Rotation paths and how fast each direction turns (degrees a step)
Each turn is a multiple of 5 degrees from 10 to 175, or 0.
Each row of a path follows its step; steps can be skipped.
Rotation 1:
step 0: [  2 -11   5 -10   6 -20 -26   1 -25  -3 -16  -5  16 -11  -3  28   1  -1
  -9  12 -14  -8  -2  -5 -17   0  24  11 -13   1   1   6  -1 -35  -9  10
  21  12  27 -12   0  -4  -7   2 -19 -25 -17 -11]
step 1: [ -4   2  -6   2  -5   6 -15  25 -12   3   5   3 -16 -24  19 -10  -9  -1
  21   4 -10  21 -25 -11   7   3 -14 -10   0  -9   2   4  14   2 -16  13
  -2  13  10  18   3 -22   8 -29  -5 -18 -35  14]
step 3: [  4  10 -15  29  -9  -9 -13  -2   5   1  17   7 -32   1   0  40   3   9
  -9 -12  15   3  -3   8  -5 -11  -1 -11  -4  -4  -7  30 -13 -13  -5   4
  21  23   1  10  16  -2 -17  -7 -21 -12 -14  12]
step 4: [-25  -7  -6  -9  13   9   0  36  -4   0 -21  12 -14 -19  -9  20  -1 -18
  -5 -14  -1  19   0   1  -3 -10   7 -17  10 -15   1  11  -5  -4 -31  -8
 -15  -9  19 -16 -11 -12   2  16 -11 -18  -6 -17]
step 5: [  6 -15  -1   0  -9  -1 -41  11  -1   3  27   7 -30  19  13  -5  -6   5
   5 -12  12  31  -5   5  22  -3 -21   4  18  -5   9   1   9  -6  -9   8
   2  19   2 -14   9  -4  14  -8  -2   0  23 -21]
step 6: [-11 -10 -22   4  -8  -4  -9   3  -2  26  -6  20  19  -7 -20  17   9 -14
  -2   3  12  29  30  22   9 -22  -5   9  11   8  13   6  10   5   9  -2
  20  12  -2  -8   5   7 -29  14   6 -24  -2  -4]
step 7: [ -8  -1  14 -15  -2   7  -5  15  28 -20   6  -4 -11   8   9  19  -5 -12
   8   0   6  27 -22  13  -6   1   2 -14 -24   4  -5  -2   3  -2  -9  -7
  21  24  -8   5  23  -7   9  38   4 -26  -4  -4]
step 8: [-15  -9  -8  -9  24   4 -26  11 -16  -5   1  13  14  11   5 -11  -9 -10
  -4  18  -6  18  15   6  44  -3   8 -26  -2  31  16   7  -5  10 -31 -14
   2   2   8   5   5   2   5   2  -2   7   0 -10]
step 9: [  0 -12   3   8 -11  27 -34 -19  13 -15   6  -9   7 -25  -2  11 -13  -9
 -16   2  17  13 -10  31   9  -2   4  19   9  10   0   8  28  -8  -2  21
  10   9   1  15  18  12  -2   1  19  11   0  -4]
step 10: [ -3   2   3 -22  25  -2   3 -14  -3  19 -25  -8  -7  -7   9  17 -19  -4
   4  16  12  17  12  -9   5 -18  -4  14 -12   8   2  22  12  -9 -18 -22
  33 -15  -1  13   7  14  11  11   2 -20  -8  16]
step 11: [-22  11  -4   4  -3  14 -22   5  -5 -44  -4 -21  11  22  21  16  -2   5
  -4 -12  -1  16 -14  -5  -5 -13 -18  -2   0   8  19  11   4  14 -23   0
 -14  -4 -17  20 -11   4  11  -2  17  -8 -12   3]
[ 4 -4  6  0  7 -6  8  2  4 -4 -7  7 -2 -6  3 -2 -3 -1  2  2  5  5 -4 -1
 -1  2 -4 -4 -2 -6 -3  3  6  1  0 -2  2 -3 -1  3 -5 -8  0  1  2 -1  1 -2] | 120
[ -2  -7   5   0   0  -2   2  -2  -3   7   0  -3   3  -5 -10   8   4   4
  -1  -3   4  -1   3   5  -4   0  -1  -4  -2   3  -3  -1  -3  -4   1   8
   5   0  -6   8   2  -3   1  -5   1   0   1  -3] | 115
Rotation 2:
step 0: [-15  -6  -7  16   6 -17  -7  10   4   1  -9 -14  14  21   1  23   4  15
   2  -3  -8  12 -15  -4  20   2   7  -6   0 -13  12 -29   8  11   1  14
  27  -1  19   4   2  -9 -20  -8   6  20  -7   3]
step 1: [  2 -18  14 -22  -4   4 -11   4 -10  10   0  16  16  17   6   0  -6  -3
   0  -1 -13  -4   0  23  13  19  -3  -7  13 -20 -15  13  13  13   3  -6
 -13  -8  22  12  -2   6 -35   5  11  18   9   4]
step 2: [ -3 -31  -7  -5  -3   0  -3   8  -9  -4  -5   3 -12   4  14  25 -10 -12
 -26   2  32  20  10  14  13  11   7 -19 -17   7   1  11  -1   2   8   1
   8  -1   8   2 -20   7 -14  -1  -2 -16 -13   8]
step 3: [  3   8  -6  -5   0  22   2  -1  12  12  -2 -20  19   2  21   8 -24 -19
  10  22  -3  -4  18 -16  12   4  -7  -8  -2 -21  -5  -5 -15 -14   7  29
   3   3  22  -7 -13   1 -12   1  -2 -11 -13   8]
step 4: [-23 -13  -7 -13 -13  13   5  -1   9  17  27 -15 -18   2   1  15  14   2
   2   3  10 -26 -13   0  -3   7 -13  -7  -3 -29  -1   1  -5  23   8  11
 -21   6  -4   1 -11 -16  -6  -8  -6   2  -3  19]
step 5: [ -2   7  -2  -4 -12   3  17   5  12   9 -16 -15   3   9 -19  -4  10 -15
 -20  17   1   1  -3   8   1  -1  27 -21 -24 -16   4  13  -5 -16  17  -3
 -24  -7 -15   0 -16  -4  -7  -3   1  15  18  -3]
step 6: [  7  16 -10 -20   2   0  14  13  -7  -7  11   2  10   7  -9  13  13 -17
 -25  22  24   4  21 -15  -2   1 -15  11   4 -14  12  -9   2 -10  -3   1
   0  10  -7  -4   7 -10  -5 -22  -7  27 -13 -15]
step 8: [ -6 -16  11   1   7 -21   1  18   7  18 -12  22   4  -6  -1  -2 -12  16
 -20  30   3  -2 -10 -17  -2  -8 -11 -13  -5  -6  23 -14   4  14  16  -9
 -21   2  -4 -10  16  12  -9  -5  18   4   3   3]
step 9: [  5 -16  19   0 -18   7 -14   1   8 -31  -5  32 -12  17 -10  14 -10  -6
 -11  28  -8   4  12  -3   7  -8  -5  -2   9 -13   1  11  13 -17   9  11
   0 -11   5   0   9  -7  19   2   7   9   0  14]
step 10: [  6 -13  13  13   2  11  -4  10 -23   1 -12   7   4 -17  20  17  20  15
  10   0  -4   7  25   1   9  -9 -22   2  -4  -2  19   8 -14   1  36   6
   0  -9   6   5  -8 -10  10 -22  -6   0  -1   7]
step 11: [ 13   2   9   3  -9 -27  25  22   4  11   2 -14  -5   8   1  12 -22   9
  -7   6 -12 -23   1   3  -8  -1 -10  -2  18   6 -10  -6 -11   9  29  15
   5 -26  14  12  -4 -10   8  -6  -4  -6  11   7]
[ 2  2 11  6 -4  6 -4 -1  4 -4  2  5  2  1  3 -3  2  1 -5  1 -2 -6 -8  0
  4  0  5 -2 -7 -3  1  0  4  5  2  1  3  6 -3  5 -1 -1  0  0 -5  6 -1 -3] | 85
[ 2  3 -8  4 -5  3  5 -1  2 -2  3  1 -5  0  0  0  4 -1  2  4 -7  3  3 -2
 -5  2  4 -4  2  2  5 -4  8  3  2 -8 -5  2  4 -1  4  5  1  0  1  5 -6 -6] | 40
[  2   5   4  -3   0   6  -3   2   3  -1  -1  -1  -2   2   0  -8  -4  -8
   2   3 -10   0  -1   1   3  -3   4  -1   8   2  -4   3  -3  -8   4  -2
  -5  -1   5   2   0  -3  -4   0   0  -3   7  -3] | 175
[  4  -7  -1  -5  -4   2   3  -5  -3 -11  -7  -1   0  -1  -2  -3  -1   1
  -7   1   1   0   1   3   3  -7  -3  -2  -2   4  -7   4   2  -6  -1  -5
  -1   5  -2  -5  -5   3   0  -3   3   5  -3   1] | 100
[ -2   3  -1   2  -4  -1  -6  -1  -2   3 -10  -3   6   0   5  -4   3  -5
   1  -4  -2   7  -6  -1   1   5  -4  -7  -5   2   1  -5  -4  -1   7   1
   0  -2  -2 -10  -1   0   4  -1   3   3   0  -2] | 145
